Turns in one plane each, and the order they were made in; the first pair answered
T (before -> after):
[ 14  -1   4  -1  15  -4 -16   2   4  -1   4  -6  -5  12  -9 -12   6   2
 -13   9]  ->  [ 17  -8  -3   0   7 -13  -7  11   1   5  15   0  -7  12  -4   7   3  -7
  -5  12]
[  0  -6  -2  12 -25 -20  22  -6 -15  18  10  14  11   1   8  31  -8  -3
  26  -2]  ->  [-10  15  12  19 -11  -2   8 -24 -20   8 -17  13  28 -14  -3 -11   1  19
  17  -9]
[-15  20  12  -2   0  -3   4   0   2  -6  -2  -5  10  10  -9   2  -9   4
   8 -10]  ->  [-14  17  11  -6   1  -3   2   0   5  -7  -1  -9   4  17  -8   4 -10   1
   4  -9]
C (before -> after):
[-17   3  20 -14   5  20  -1 -40   8   4 -23 -30  11  32 -24  -8  -9  16
  18  -8]  ->  [ 17  -2   6   0  24  21 -24   3  -6 -30  -7  -9   4  -7  -4 -47  19  12
 -34  -8]
[ 13   6  12   5   3  15   3   8 -21  -2  26  -3  -3   2   1 -15  13   5
 -10   9]  ->  [  9   4  11   7  -8   6  15   7 -25  10  29   3   2   3   1   2   7   2
   7  10]
[ -2  -4  -1 -13  11  -2  -8  -8  13  -1   1  -3  -6  18  -2  -4 -10  -6
 -15   3]  ->  [  7  -6  -7  -5   9  -8  -7   9   5  -5  10   9  -5   4   5  -5  -4 -10
 -22   3]
F (before -> after):
[-10  20  -1 -29 -13  11  -9   7  -6  -3  -1  -5 -10   0 -20  -8   5  21
  -8 -16]  ->  [-12  15  -1 -34 -15   9  -7   5  -2   0   2  -9 -14  10 -19   2   1  16
  -4 -15]
[ 10  -5  -7  -5  15  12 -11   5  13 -15   6  -1  -8  -3   2 -12   7 -11
 -25   8]  ->  [  3   3  -2  -4  17  18 -12  -6  13 -14  -6  -3   0  -5  -3 -22   7  -3
 -21   5]
[-22   5  15 -15  -7   8   3 -10   3   7 -13  -5 -10  16 -13   7  -1  11
  16  33]  ->  [ -9  -8   3 -17 -10  -2   4   8   3   4   5  -1 -23  18  -3  23   0  -3
   9  37]
[ -7   9  26 -21   8   6  -9 -42  25  15 -28 -43  16  28 -13  -1 -15  -7
   5   7]  ->  [ 14 -16   7 -26   2 -11  -4 -11  30  14   5 -39  -9  38   5  31 -16 -34
  -5  15]
U (before -> after):
[ -4   0  10  -1   5  -1  11  -9   4   5  -1  -5   8   7  -5  13 -15   6
  16  -6]  ->  [  5  -4   8  -5  19   6  -5  -3   9 -11   0 -12  -3   9  -2  -5  -8   7
  -9  -5]
[ -2   7  10   1  -5   3  -2   5  -4  -1  -4   5   4 -21 -10 -20   0  17
   5 -10]  ->  [ -9   1  10  -8 -12  -1   6  -6   6  11  -1  -5  -3   2 -14   5 -12  11
  20  -7]
[ 21  -5   4   8  -6 -12   7  26  -8   1   2  26   7 -28  14   3  12  -5
  -5  -3]  ->  [ 12 -14   4  -7 -13 -15  16  11   8  16   6   8  -5   5   8  35  -4 -14
  15   2]
[ -1 -14  -3 -11 -17  -4   3  -3  -5  19  10   4  -4   8  -9  17 -13 -17
  12   6]  ->  [ 13 -16  -5 -14   1   5 -19   6  -1  -2  10  -2 -15   5  -5 -10  -2 -16
 -21   6]
V (before -> after):
[-6  5  2  1 -5  1  2  6 -1 -4 -2 -4  1 -2  0 -4 -8 -4  5  4]  ->  [-5  4  1 -1 -5  1  2  9  0 -4  1 -6 -1  0  2 -1 -8 -6  4  6]
[  1   6  -9   5   3 -17  13 -10  -7 -17  20   3  -2  -6  -6  10  21 -21
  -5  18]  ->  [  3  10  -7   8   8 -13   8 -11  -8 -23  16   2   0 -10  -7  -2  25 -17
 -11  17]
[  8 -14 -28  14   5  -4 -10   3  -1 -16  12  -6   1   8   3   5  10 -13
 -12  -8]  ->  [  1  -2 -21  21   7   2 -11  -5  -9 -18  -1   0  15  -5  -2 -13  14  -1
 -10 -13]
Pairs:
Each pair is two turns apart.
[  0  -3  10  -3  -9  -9   0  -6   7 -11  13   2  -5  -1   7  18 -14  -4
   8   1]  ->  [  5   3  12  -1   3  -1 -13  -4   5 -23   6   3  -3 -11   7  -6  -5   4
 -10   0] : U F
[  2   1  10   1 -13  -1   5 -13   2  -3   0  -8   8  10 -16   9 -13   5
   6   4]  ->  [ 18  -2   1   8  -8  -4  -3   9  -5 -15  11   4   4  -6  -6  -3  -1   2
 -15   4] : U C
[-14  25   7   3  -5   6   0  -7 -19  19  -3  14  22 -17 -12 -14   6  19
  13   0]  ->  [ 10  13  -4   0   8   7 -16  17 -15  -2  13  14   3 -20   0 -25  17  10
 -23   4] : T C
[ -4  -9  -2 -10  -7  -5   4 -15  16   7   0 -19 -12  31  -4  20 -14 -10
   9   0]  ->  [  0   7   5   0  11  11 -16 -15   8 -14 -17 -14  -1   6  -6 -30   3   8
 -19  -7] : U F
[ -3   0   2  -7   3  -1   6 -13   9   6  -3 -10  -7  13  -7   6  -8   1
   7  -2]  ->  [ 10  -8  -6  -4   5  -7   3   6   6  -1  11  -3 -15   6   3   7  -3  -7
  -6   0] : C T
[-12  -2   0   7  16   1   3  22  16  -4  15  21  -3 -23   0  -8   3   7
  -1 -18]  ->  [-24  -2   8  -6  17   7   3  -1  30   3   6  -1 -10   6 -10   2  -9  10
  10 -16] : U C
[  5  -4  -2 -16  18  13 -13   4  18 -12   5 -19 -17  22  -1 -12   1   0
 -22   5]  ->  [ 13  -1 -11   6   2  -7   5  33 -10  -6  18  20   3 -22  12  -5  10  -5
 -12   2] : C T
[ 14 -13 -13  23 -18 -27  15  28  -9  24  13  18   4  -3  13  38  -6  -8
   5   1]  ->  [ 11 -17 -12  13 -17 -25  14  18   1  26  13   3  -6  18  10  47 -13 -11
   8   3] : V C
[ -8   6   2  -1 -12   4   5 -10   0   7  -4   0  11   6  -7   2  -7   3
  18  -4]  ->  [  3  -5  -3 -10  -3   8  -7  -3  10  -4   4 -13  -8  20  -3   0  -6  -4
  -2   0] : C T
[ 17 -32  -9  -9   4 -18   5  14   8   3  30  14 -11  -8   8  23  -2 -31
   3  -2]  ->  [  2 -27  -1 -13  -3 -16  13  -5  13  17  20   6  -6   4  -3  34 -13 -27
  25  -2] : U C
[  6  -6  -5  -7  -1   2   1   8   9   1  13  -5 -15  12   6  15 -10 -12
  -1   4]  ->  [  8  -5  -4  -9   3   5  -5   8   9  -4  12  -7 -17  12   6   9  -7 -10
  -8   4] : C C
[  9  -4 -12   5 -13 -16  15  24  -2  13  16  18   6 -14   5  22   1 -14
   6   1]  ->  [-16   8   5  -3 -11  -4  17 -14   8  24  -9   0  15   5 -13  17 -11   1
  26  -2] : C T
[ -3  12   5   4  11  10 -19 -10   0  -9 -14   2  15 -14  -9 -46  10  19
 -11 -12]  ->  [-20   9  10 -10   2   9  -7 -34  14   9 -17 -16   9  19 -18 -16 -10  16
  17  -9] : U T
[ -4  12   8   1  -9 -12  18   7 -20  10   6   4  -2   4   6  21 -10   4
  20  -6]  ->  [ -4  23  14   9   2  -1   6   3 -26  -1  -8   7   8 -11   3 -10   1  18
   6 -11] : F T
[-14   6  -2   8  -5   5   0 -13  -3  17 -13   5  11 -11  -1  -9  -2   3
  14   0]  ->  [  2  -4  -8   0  10  10 -18  -2   6  -1  -3  -7 -10  -3   5 -19   5  -4
 -16   3] : U C
[-11   1   4 -10   0   5 -10 -19   1   9 -10 -13   5  19 -11 -11  -3  12
  -4  -9]  ->  [ -9   3  -2   6 -14 -10   5  -4 -17  18  -1  12  20  -7  -3   1   0   8
  11 -10] : C U
[  5  15  -5  14  -5  -2  26  13 -16  25   2  35   3 -36   2  -2   5   9
  13 -20]  ->  [  9  -2  -2 -23  20  17  -4  -9  24   8   2 -20 -41  28  -7  -2  -6   2
 -16 -10] : U C
[  7  -5  -9  -2  -5 -18  -5  14   4   0  10   4   6   7   1   8   3  -4
  -3   8]  ->  [  6   3  -6   4  -1 -13 -10  11  -1  -5   1   9  15  -5  -2 -10  10   4
  -9   5] : U F
[-24  -5   8  -9   5   5  11 -25 -10  16  15 -26 -23  14 -20  29 -19   6
   9  12]  ->  [-25  14  17   3  18  19  -4 -29 -21   1  -6 -16  -4 -15 -25 -16  -4  26
  -6   4] : C V
[ -3  -5   2   0  -5   0   6 -14   3   7   1  -2   4   4  -4  10  -4  -3
  12  -1]  ->  [  9 -12  -5  -1  -1  -3   1  -1   4  -1  12  -2  -6   4   2  10   0 -10
  -1   1] : U T
[-10  -4  -5  -6  -8  -6  12 -11   2   9  -4  -4   4  -3   3  -6  -5   0
   3  -5]  ->  [ -7  -8  -6 -11  -6  -6  10 -10   6   7  -1  -9  -2   3   5  -4  -6  -3
  -1  -4] : T V
[  6  -5  -8   8  -2  -6   3  17  -5  -8  10  11   3 -12   7   3   1  -7
  -3  -1]  ->  [ -5   2  -1  10  -8  -6  11   4  -7   2   1  11  14 -11  -1   7  -5  -2
  15  -2] : T C
[ 24 -11  -8 -13  -1 -10 -11  13   6 -15   7   1 -17  -2   5  -6   6 -12
 -27  -4]  ->  [ 19  -3  -6   1 -12 -17   2  18 -10  -6   5  22   3 -27   6  -4   8  -7
 -11  -8] : C F
[-15   1  22  15   6   7  -7  -3  10  -5 -16   9  23 -12 -10 -41  20  16
   4  -6]  ->  [-15 -22  11  -1 -15 -12  15   0  23  17  10  -2   0  25  -4  22  -2 -12
  32   4] : U F
[ -5   3  10  -8   1   6  -8  -7  -2   4   2  -3 -11   2  -2  10  -8 -10
  13   4]  ->  [-9  9 12 -2  0  6 -6 -8 -8  5 -2  4 -2 -8 -4  3 -5 -6 17  2] : T T
[ 16  -6  -7  -8   8   1 -12  13  -3 -11   9   5  -7   0   2  -4   5  -7
 -18   1]  ->  [  5  -9  -6 -11  -4  -5   4   2   1   7   9   2  -6  15  -3  23  -7 -12
   8   3] : U U
[ -3  -6 -19  12  -3  -9   2   5  -8   8  19  -6  -8  11   8  20 -21  -9
   1  15]  ->  [-14  16  -5  22   6   7  -8 -10 -16   0  -7  -3  14  -9  -2 -21 -11  15
  -5   7] : T T
[-34   5  -2   0  -7 -11  15 -10  11  19   5 -17  -1  20  12  27  -9 -12
  17   4]  ->  [-24  20  -2  25   1  -8   7  10 -14   2  -2  12  21 -30  20 -15  14   1
  -3  -4] : U U
[  2   8   2   9 -16 -14  13  14 -16   5   0  13   4 -11   7  13   6   3
  13   5]  ->  [ -5   9   6   4 -17 -12  15   3 -11  10  -4   5   4   1   2  19   0   5
  21   5] : T V
[ -1  -6   9  -5   0   1  10  -9  12   3   0  -7  -1   1   0   8 -11  -9
   3   1]  ->  [ -4   1  12   1   0   2  12 -11   6   5  -7  -1   9 -10  -2   0  -8  -2
   7  -2] : T T
[ 11   6 -13  -9  16   8 -21   5   8   4   0  -2   8  24   0 -24   5  16
 -11 -16]  ->  [ -1  15  -9   2   2   1  -4   0  -4  18  -7  13  28   9  -3 -17   2  22
  13 -20] : U C
[-30  10  13  11 -11   2   4 -33   4   2  -9 -10  11  -1  -1 -10   2  12
  15  -9]  ->  [-16 -11   3  -4  -6  -3  -2 -22  20  -4  11 -27 -19  26   7   9  -2  -6
   0  -2] : U F
[ 18   1  -4  25   0  -2   3   2 -18   3  14   8   4 -19 -10   3   3  -6
  -3   3]  ->  [  5   9   6  22   0   5   4 -17 -15   9  -1   1  12 -12 -20  -2  -2   4
   9  -1] : F C
[-14  -2  -9   0   8  -9  21  -6  -8  15   5   6   7 -19 -17  12  -7 -15
  -1 -10]  ->  [-19  -1  -2  -9  16   0  13 -21   2  11  -3 -10   1  -4 -24   4 -11 -10
  -6 -10] : T U
[ -2  -6 -13  -9   3  -2  -1  -5   9   3   6 -11 -15  16  -3  13 -21  -1
  12   8]  ->  [  4   7 -13   8   7   0  -6   9 -10  -8  -1  13   5 -23   0 -19  -3  10
  -1   1] : C U
[  0  -8   0   7 -11  -4   4  -4  -9   2   6  -2  -5   0   2  -1  -8  -9
  12  14]  ->  [  2  -5   1  11  -8  -2   2   0 -14  -2   4   3   0 -10   4 -12  -3  -5
   7  11] : F F
[ 11   3  -8  -4  11   1 -10  12  -3 -24  11  -2   2   3  13 -16  20  24
 -15 -27]  ->  [ -7   7   2 -15   7   5  -3 -16   9 -11  -2 -20   3  28   0  -4   5  28
   7 -26] : F F
[  3   3  -2 -14   7 -12  -1   4   1  14  -9 -12  -4   5   1  12  -4  10
   6   1]  ->  [  6   3  -5  -9   4 -16   2  12  -4  14  -5  -4  -1  -5   5  14  -2   8
   6   1] : T F
[ -4  10 -13   0   6   1  -9  15 -12 -18   0   3   5   5  11   5  12  10
 -11  -8]  ->  [-17  14  -7  -5   1   3  -3  -3  -7  -7  -9  -6   9  18   3  14   2  14
   7  -8] : U C
[ -9 -18   7 -10  11   7   8 -10  -2 -18   1  -3  -8   0  -6  27   0  -9
  -8 -19]  ->  [-14 -14  10 -10  10  10   9 -16  -3 -15  -5  -4  -3   0  -9  24  -1  -6
  -3 -20] : T C
[-17  10   6  -8  -8   1   3 -23  12  13 -13  10  13   8  -4  -1  23   1
   3   0]  ->  [ -3  -1  -2 -15   1   1  -8 -12  21   1   0   1  -7  19   3  -1  27  -8
 -20   4] : C T
[  7   3  -2  -2   9  -1 -11  17  -5 -11   3   7   5 -12   5 -15   4  -3
 -12   3]  ->  [  1  -6  -2 -15   5  -2  -5   5  10  -2   7 -11  -7  18   0   9 -11 -12
   0   7] : U U
[ -8  -5  11 -23  20   4  -4 -10  17  -9 -17 -37 -19  29  -8  11 -18   3
 -10   3]  ->  [-24  11  21 -12  12   4   7 -24   5   3 -33 -24   6  12 -16   6 -19  16
  14  -3] : V V
[ 16   2  -2  10  -6 -11   0   9   5 -25   9  14 -16  -4  27   7  18  -1
 -16  10]  ->  [ -7   7  11  -3  -8  -2   5 -26  20 -11  -8  -9 -15  27  10  19   1   6
   8  10] : C C
[ 2 -2 -4 -5 -5 -4  5 -2  6  4  9  1  4 12 -2  1 -2 -1 -2  5]  ->  [  4   3  -3  -1  -2  -2   1   0   1  -1   5   6  10   1  -1 -11   4   3
  -9   3] : C U
[  8   6   8  -2  -7 -11   5  -7 -18   1  -7   5  15 -23   6  -9  -3  -2
  -2  -8]  ->  [  4  -2  10 -19  -4  -6   1 -21   1   3  -7 -19  -2  10   0   3 -14  -6
  -1  -5] : C U
[  5  -2  -6  12   1  -7   0  15 -10   6   2  18   6 -15   2  -2   2   3
  -3  -6]  ->  [-10   3   5   0   8   6  -7 -13   5   8 -13  -6   2  10 -10  -7  -7  12
   2  -6] : C C
[ -9  11   8  15  13  -1   6 -17  10  10 -22  10   7   3 -14  -2  -5   0
  10  -4]  ->  [  3  -6  -1   3  15  -6   3  -6  22   6  -5   0 -15  22  -7  15  -8 -15
   0   2] : T F
[  1   8   5  11  -1   6   8  -3 -16   5  -8  -3  13  -8  -5 -13 -10  13
   4   7]  ->  [  4  -4   1  -2   3   7   5  -6  -1   5  -1 -20  -6  18  -4   1 -17   4
   0  12] : U V
[ 32 -10 -20 -14  -1 -10 -15  11   6  11  -3   1  -8 -11   0 -20 -14  -6
 -31  -6]  ->  [ 17   6 -10  -5  -5  -5  -9  -5  -2  19 -22   8  15 -24  -9 -33 -14  10
 -14 -13] : U T
[-10  11   6   3   8  15   5   0   4  -1   6 -12  -5  -2 -19  -7  10   8
   7   4]  ->  [ -7  11   5   3  11  15   2   4   5  -5   9 -13  -8  -3 -17 -10  12   7
   0   4] : V C
[-9 -5  3 -2 -4  0  3 -2  5  9  2  0 -3  7 -2  2 -8 -4  7 -2]  ->  [ -3  -2   1   5   2   2  -4   6   0   1   1   7   0  -8   1 -13   1  -1
  -6  -5] : V U
[  0 -11 -19   1  -7   3  -7  15  -4  -9  23  19 -17 -17  16  -8  23  -3
 -35  -3]  ->  [-29  -5  -9  -5 -28  -2  20 -18   0  24  11  11  -4   6   0  28   0   1
  17  -4] : V U
[ -3   0  -6  27 -22 -16  14  13   0   8  19  23  20  -9 -15  28  -3  -6
  12   0]  ->  [ 14 -10 -15  24 -10 -14  -1  29   5  -8  31  18   3  -7  -6  19   5 -14
 -16   3] : V U
[  4   5  11  13  14  14 -11 -12   5 -18 -13  -4   9  -5  -1 -25  11  13
 -19  -6]  ->  [ 11   2   6  17  13   9 -10   0   0 -20  -6   4   9 -12   5 -23  15   8
 -24  -5] : C T
[ -7   1   8   7 -16   4  14 -10  -5  -3  -9   0  21   6 -11  17   3   8
   9 -12]  ->  [  4   1   7   7   0  12  -5  -3  -3 -22 -11  -4  15   0  -9  -8  13  12
 -18 -12] : T C
[ -6   4   3  -7   8   7   8  -9   8  -7 -12  -9  -7  13  -4   9  -5   2
   8   8]  ->  [  8  -4  -7  -4   9   0   6  12   5 -14   2  -1 -13   5   6  11   2  -8
  -7  10] : C T
